Turns in one plane each, and the order they were made in; the first pair answered
J_936 (before -> after):
[4,11,-4,-10,-8,3,-8,-14,-20,19,-7,17,-5,17,2,32,-22,-11,11,7,17,-9,-9,-23]  ->  [-1,4,1,-14,-3,-14,8,1,-47,11,4,10,4,11,-3,17,-5,-11,12,10,-1,-20,-13,-19]
[29,34,7,13,-6,42,4,20,28,73,15,7,28,-25,-6,20,-26,13,4,-10,-10,-14,-2,11]  ->  [14,26,-3,-2,-7,-40,23,53,-30,-5,-10,-8,39,13,-1,-28,20,7,8,-42,-40,-11,10,21]
[20,1,22,-14,9,28,20,-26,-15,-3,13,-12,13,-14,-33,-16,3,7,5,-17,-12,-20,-5,0]  ->  [15,8,10,-9,8,-2,4,-30,-3,-43,-31,-2,5,16,-6,-16,-5,7,7,-39,2,2,18,2]
J_723 (before -> after):
[10,-2,12,14,-9,-25,-1,0,7,20,12,-1,-8,-10,4,-2,4,7,0,-9,-1,-3,2,-13]  ->  [15,-3,13,12,-9,-15,0,-5,6,20,16,-3,-3,-15,2,1,-3,6,0,-12,-4,-3,-2,-11]
[14,23,0,6,-8,9,10,-9,16,5,-11,27,1,-8,5,36,-19,-14,14,2,-3,12,-12,4]  ->  [17,4,4,-16,0,20,22,-17,-8,-3,1,18,6,-19,-14,18,-10,-8,10,-4,-18,-7,-19,-10]
[29,-4,57,-30,17,26,34,12,-61,14,25,-13,52,-41,-11,3,24,13,20,-24,-32,-3,-18,37]  ->  [-15,-17,24,-31,16,-26,16,21,-85,-21,6,-23,36,-17,-6,-33,63,13,5,-23,-18,-8,1,28]
[5,-8,0,-12,7,16,17,0,-19,25,25,-8,-2,-26,-21,-7,15,-11,-6,7,-13,-13,-22,-12]  ->  [-16,-9,-14,-15,5,-14,5,10,-31,7,18,-16,-10,-11,-14,-21,33,-12,-13,6,1,-14,-15,-14]
J_202 (before -> after):
[-5,4,-5,-8,-3,17,-5,-2,13,-29,-33,19,-12,5,7,11,-21,0,-5,4,9,8,13,-8]  ->  [-5,-3,-6,-14,1,31,1,-13,8,-19,-25,15,-9,-6,-1,10,-23,-1,-8,12,7,-5,10,-17]
[12,5,3,5,21,35,-32,-9,48,3,-32,5,-2,9,13,1,-36,1,-2,21,27,23,13,-6]  ->  [18,-4,11,-19,32,59,-18,-17,25,23,-11,1,7,-16,-7,2,-35,-2,-5,27,16,6,-2,-17]
[-29,-5,-19,-7,0,3,-26,-18,22,18,-14,3,-38,6,2,-2,-13,-3,-15,16,35,6,16,-20]  ->  [-24,-18,-15,-23,9,19,-12,-19,6,29,6,0,-33,-15,-13,-5,-11,-5,-13,24,29,-6,4,-20]
[4,-2,10,-1,-1,-30,17,24,-27,-2,11,-11,26,14,3,-5,19,-5,8,-11,-26,1,-8,16]  ->  [-1,6,8,16,0,-42,1,19,-3,-11,-9,-5,20,29,18,-7,12,3,8,-17,-5,12,10,17]
J_856 (before -> after):
[1,-5,21,20,-2,-5,-10,8,-1,9,11,-12,13,3,-5,-18,7,20,-1,3,-8,-23,0,17]  ->  [-16,-18,7,-4,3,-13,-4,-4,-9,-11,5,-8,-2,4,-8,-20,20,10,-7,10,-2,-34,1,-6]
[22,10,-42,19,-1,15,-1,-15,22,5,-4,13,-2,-12,-5,22,5,-21,20,14,6,36,19,-14]  ->  [20,6,-45,20,6,23,-1,-14,24,15,4,7,2,-17,-5,21,7,-13,17,18,9,29,20,-12]
[-7,-9,4,-3,13,-3,-4,0,-14,-10,1,-12,2,-4,-9,-14,7,1,-13,-5,0,-8,-5,0]  ->  [-7,-2,0,0,5,-15,-1,4,-8,-15,-9,-8,3,7,-2,-13,9,-2,-6,-7,-7,1,-4,4]
[16,22,9,31,-13,-1,-6,5,31,21,1,3,6,4,11,9,-20,2,3,-15,-13,18,-1,19]  ->  [-7,-14,-6,3,0,26,-6,-11,13,28,18,-5,-7,-23,-16,-1,-3,11,-12,13,10,-19,-5,-17]
Pairs:
(2 to 3 turns a pair)
[-13,-21,-8,-24,6,26,5,-22,-11,-2,-5,-20,-9,-1,-16,0,12,3,2,-3,-12,-12,-20,-7]  ->  [-2,5,11,8,-3,23,-13,1,21,35,3,-23,-2,2,0,10,-10,14,12,1,-11,7,-21,17] : J_723 then J_856 then J_936
[8,9,19,12,3,26,0,-5,16,24,17,-10,15,-16,-13,5,-15,13,-15,-3,1,-10,-6,-1]  ->  [2,22,14,25,0,-14,-6,4,20,-18,-15,-6,15,16,8,-2,-8,11,-12,-24,0,5,10,16] : J_936 then J_202 then J_723
[-28,-3,-11,2,-7,-43,-10,34,-22,3,19,-13,-2,6,-7,-22,31,-3,-8,12,-6,-7,-7,-3]  ->  [5,23,6,11,-12,25,-19,-2,38,33,7,14,-8,-5,4,26,-30,-3,9,19,8,14,-10,-3] : J_936 then J_723
[-1,-6,-18,2,2,7,-11,-53,25,-6,-29,-5,-6,-1,-14,-2,2,7,-2,-2,-17,2,7,-22]  ->  [12,8,-12,22,-12,-23,-7,-34,26,-11,-32,-5,1,13,2,-4,0,1,12,-13,-29,18,8,3] : J_202 then J_723 then J_856
[17,-33,-1,-50,6,35,34,-30,-40,-26,-12,7,7,-16,-19,-14,13,7,2,0,-13,-25,-10,-35]  ->  [-9,-10,-17,-23,-16,-56,19,6,-40,-46,-26,7,-3,24,12,-22,38,-9,9,-12,-10,8,0,-14] : J_202 then J_723
[-1,-6,-5,-40,-4,-38,32,-11,-40,-65,-32,8,-1,32,-4,-2,18,-22,6,-25,-25,4,-1,-7]  ->  [-1,-34,-3,-46,11,55,13,-44,-19,7,6,4,-13,-28,-34,10,-1,-1,-18,20,5,-40,-11,-34] : J_202 then J_936 then J_723
[-20,-3,-3,3,-10,-33,-5,33,-15,23,23,-7,1,-3,10,-9,28,-5,1,14,-2,-5,-17,1]  ->  [-18,-15,-8,-14,-7,-3,3,12,-13,29,24,4,-11,-20,-2,9,20,-12,-2,26,4,-12,-19,-17] : J_723 then J_723 then J_856
[12,-10,-13,-13,9,10,4,26,-40,3,6,-36,17,-29,-15,-20,17,1,-14,0,-18,-28,-9,2]  ->  [14,-11,-15,-23,0,15,14,23,-38,22,15,-27,13,-33,-18,6,11,-10,-7,10,-17,-22,-23,0] : J_856 then J_936 then J_936
[-36,-6,-16,43,-1,-33,-46,6,20,36,29,-9,-9,11,-8,-31,28,-20,-5,-6,18,-1,-10,10]  ->  [5,5,13,34,3,7,-4,4,6,58,57,-6,15,-16,-17,-3,7,-25,10,-13,-17,0,-36,18] : J_723 then J_723 then J_202
[33,-25,31,-24,18,27,17,18,21,6,26,13,20,-30,-21,-10,-10,22,0,1,22,-64,-23,4]  ->  [17,-25,3,-39,9,17,1,-9,47,-27,-21,41,-9,-3,-1,8,-21,10,0,4,53,-46,-4,-20] : J_936 then J_936 then J_856
[3,7,4,46,10,21,-39,6,26,48,17,-9,9,-23,4,-3,-16,32,-11,13,27,-11,4,28]  ->  [21,24,1,22,-8,6,-9,-7,35,16,-19,36,4,14,31,39,-40,-9,22,-6,9,26,-2,21] : J_856 then J_856 then J_723
[-25,18,-12,15,-17,-36,-18,60,-3,31,16,-6,19,-3,2,-8,-1,-12,-10,-5,-15,-23,-27,17]  ->  [-8,27,-5,18,-14,-36,-10,56,-1,11,4,-3,27,8,8,-12,-11,-11,-3,-19,-28,-11,-18,29] : J_202 then J_723 then J_936
[6,-10,15,17,24,36,-14,-2,-18,13,19,-38,18,-20,-14,-45,7,36,-19,5,26,-43,1,1]  ->  [30,32,33,42,5,39,-11,7,24,40,19,-14,29,-14,12,2,-31,20,11,-4,16,-2,-9,28] : J_856 then J_856 then J_936
[1,-18,-13,-18,14,51,-10,-34,-15,-14,14,-19,-23,-36,-14,-49,14,18,-33,7,22,-20,34,-40]  ->  [44,33,21,32,-5,62,-17,-17,41,19,12,-3,-7,-29,13,-11,-31,21,-6,-4,10,20,29,8] : J_856 then J_723 then J_856
